In the rows, 128 means zero.
One turn moves each row of this set onto another row. After a few examples, where does it send each row asked below?
pura: [114 108 103 144 128 141 135 122 121 141 116 135 101 112 124 131  86 132
 139  82 132 133 142 189  93 118 152 128 153 133 149 130 148 105 142 104
 116  84 154 108 156 158 132 126 141 133 115 122 128 116 114]
mur: [133 145 147 113 148 106 174 149 147  90 110 130  90 134 147 123  87 134
 111  95 132 124 141 147 108 115 125 132 107  76 117 124 121 126 123 132
 108 110 149 111 122 165 127 152 138  94  94 153 148  73 104]
Turo: [ 91 112 133 101 130 105 153 146 134 117 128 133 119 116 118 127 101 115
 136 100 152 105 135 115 105 106 122 139 109 135 161  98 110 136 172 140
 168 103 137 102 130 125 142 127 154 102 124 109 166  97 131]
sof: [ 86 119 138 143 157 145 160 130 153 141 146 107 126 138 109 118  87  91
 120  96 137  90 124 163 115 131 100 103 116 102 104 115 119 138 154 145
 149 116 109 174 129 134 148 135 174 114 109 118 140  85 110]
Sus: [118 156 134 126 122  91 133 142 128 124 121 120  93 121 126 154  94 127
 102 134 143 137 116 152 113  99 110 126 148  99 130 128 107 140 116 107
 101 108 160 147 122 151 144 170 158  76 107 131 138 112 126]
Bir: [ 84 138 134 102 133 123 144 152 130 139 102  94 106 107 135 127  97 110
 141 131 137  83 124 146 123 117 132 122 109 118 165 115 144 119 144 146
 163 106 123 112 118 122 135 139 162  98 123  98 172  95 116]
Sageb: [115 152 112 124 130  99 134 143 135 101 114 101 106 139 155 117  95 139
 110 129 142 129  96 149  98 107 110 113 133  85 119 145 111 129 142 108
 120 112 131 141 113 167 162 172 163  92 102 121 126 111 109]
Teru: [124 151 140 138 119 126 134 122 141 152 133 128 120 131 142 143 117 104
 109 129 156 106 155 136 135 118 140 104 123 100 106 172 135  88 155 118
 132 121 127 165 169 121 123 155 134 125 103 133 102  70 125]
vaker: [101 111 148 114 137 138 159 142 113 126 122 154 141 162  78 120  87 119
  88  81 143  97 143 150  96 143 124 117 123  99 107 102 119 136 141 141
 166 114 118 157 137 142 145 149 147 117 103 134 148 106 121]
Tafen: [102 107 140 141 154 141 158 146 134 138 130 124 125 152 109 134  71 113
 111  99 122  64 134 148 128 160 118 148 131  86 107 125 143 130 117 152
 137 108 117 162 138 146 141 146 164 127 110 143 148 109 106]
Gezo: [118 157 150 131 121 106 161 140 140 114 113 141  99 127 129 139  85 126
 105  94 127 146 135 157 105  93 128 118 129  88 132 114 115 133 121 103
 102  87 158 139 127 155 137 157 151  81  86 156 158  79 137]
kig: [ 91 116 118 136 127 127 136 127 131 120 132 142 115 151 143 137 107 134
 102 105 129 128 153 133 134 148 152 120 135 107 107 164 131 103 120 114
 146  99 121 119 163 124 112 136 151 146 127 140  99  82 123]
gugil: [113 154 143 116 138 130 141 111 142 126 121 143 118 144 121 142 119 122
 119 134 148 119 125 153 144 119 147  97 122 131 126 167 134  78 125 130
 162 111 139 155 155 124 129 133 134 117 101 155 105  67 138]
Zafa: [137 147 122 124 163 101 143 144 160  91 127 105 106 129 158 118  93 142
 123 101 149 111 121 135 114 104 123 130 108  82 112 143 110 144 132 118
 129  99 135 116 126 174 149 158 168  99  98 146 133  99  93]
Zuto: [100 115 121 130 109 114 136 159 129 134 117 137 109 137 150 108 101 118
 116  94 130  78 142 117 102 124 135 158 113  79 173 130 152 110 167 122
 141  86 122 129 142 121 154 175 150 123 109 128 170 113 120]
Mulap: [134 122 123 139 123 144 148 138 119 146 110 125 102 113 134 129  85 131
 148  92 147 117 157 168  80 118 134 113 132 127 135 115 137  96 175 123
 103 122 154 114 156 164 109 126 125 130 109 106 130  97  98]
diliz: [147 101 104 117 135 131 126 121 119 127 133 150  94 127 117 131 101 131
 130 109 155 128 121 169  97 117 121 135 154 129 150 135 132 101 162 113
 123 109 166 112 155 157 127 137 122 135 108 122 115 140 123]
gitep: [162 129 119 137 149 145 127 126 146 152 123 123  88 108 142 121  98 124
 155 105 155  95 139 180 108 109 139 129 126 120 148 149 155  98 165 120
 115 107 150 137 163 161 123 140 129 128  99 137 131 106  96]
Boguf: [ 97 123 145 134 135 124 144 128 144 141 153 133 104 162  95 110 111 102
 100 103 144  84 122 155 105 138  93 140 131  95 122 137 121 112 156 157
 144 144 137 191 130 131 158 156 145 108 111 145 140 105 111]
sab: [ 91 142 129 146 115 127 150 127 132 142 119 113 136 131 150 147 101 127
 126 121 138 111 155 122 124 130 149 107 138 124  90 157 125 102 151 118
 146 123 129 139 155 140 126 117 153 132 129 128 104  61 113]
buden: [ 89 121 136 117 157 122 142 114 138 146 141 124 128 141  78 122 105  92
  87  84 135  91 128 175 121 119 127 138 137 116 121 134 131 125 115 144
 169 113 128 157 134 137 163 146 149  91 110 146 155 105 129]
kor: [129 124 146 120 112 123 144 147 147 132 129 144 111 125 125 122 101 108
 133 124 155  87 123 107 112 104 107 141 107 100 169 110 122 127 198 116
 154  94 139 147 144 124 151 155 149 119 107 122 171 107 141]
soze: [120 115 124 118 135 125 153 114 139 110 135 157 137 158 120 145 112 121
  93 124 139 126 137 122 134 122 135 113 126 126 107 152 121  92 139 112
 154 104 138 118 161 136 128 131 120 136 113 146 102  74 153]
riz: [146 124 106 107 147 148 134 113 136 129 120 124 105 117 124 109 106 124
 150 114 155 124 107 194  95 102 125 103 131 133 147 139 142  84 169 118
 138 106 147 124 146 168 141 126 125 121  99 118 119 108 123]
diso: [ 85 119 130 101 127 121 145 141 144 120 117 129  89 123 138 106 101 100
 124 115 125 100 109 161 127 124 128 157 122  97 186 136 159  93 136 141
 148  88 125 123 129 108 147 156 146 106 115 125 171 100 141]

mur goes to Sageb
Turo goes to Bir
Teru goes to soze
Where do these go?
gitep goes to diliz
Boguf goes to vaker

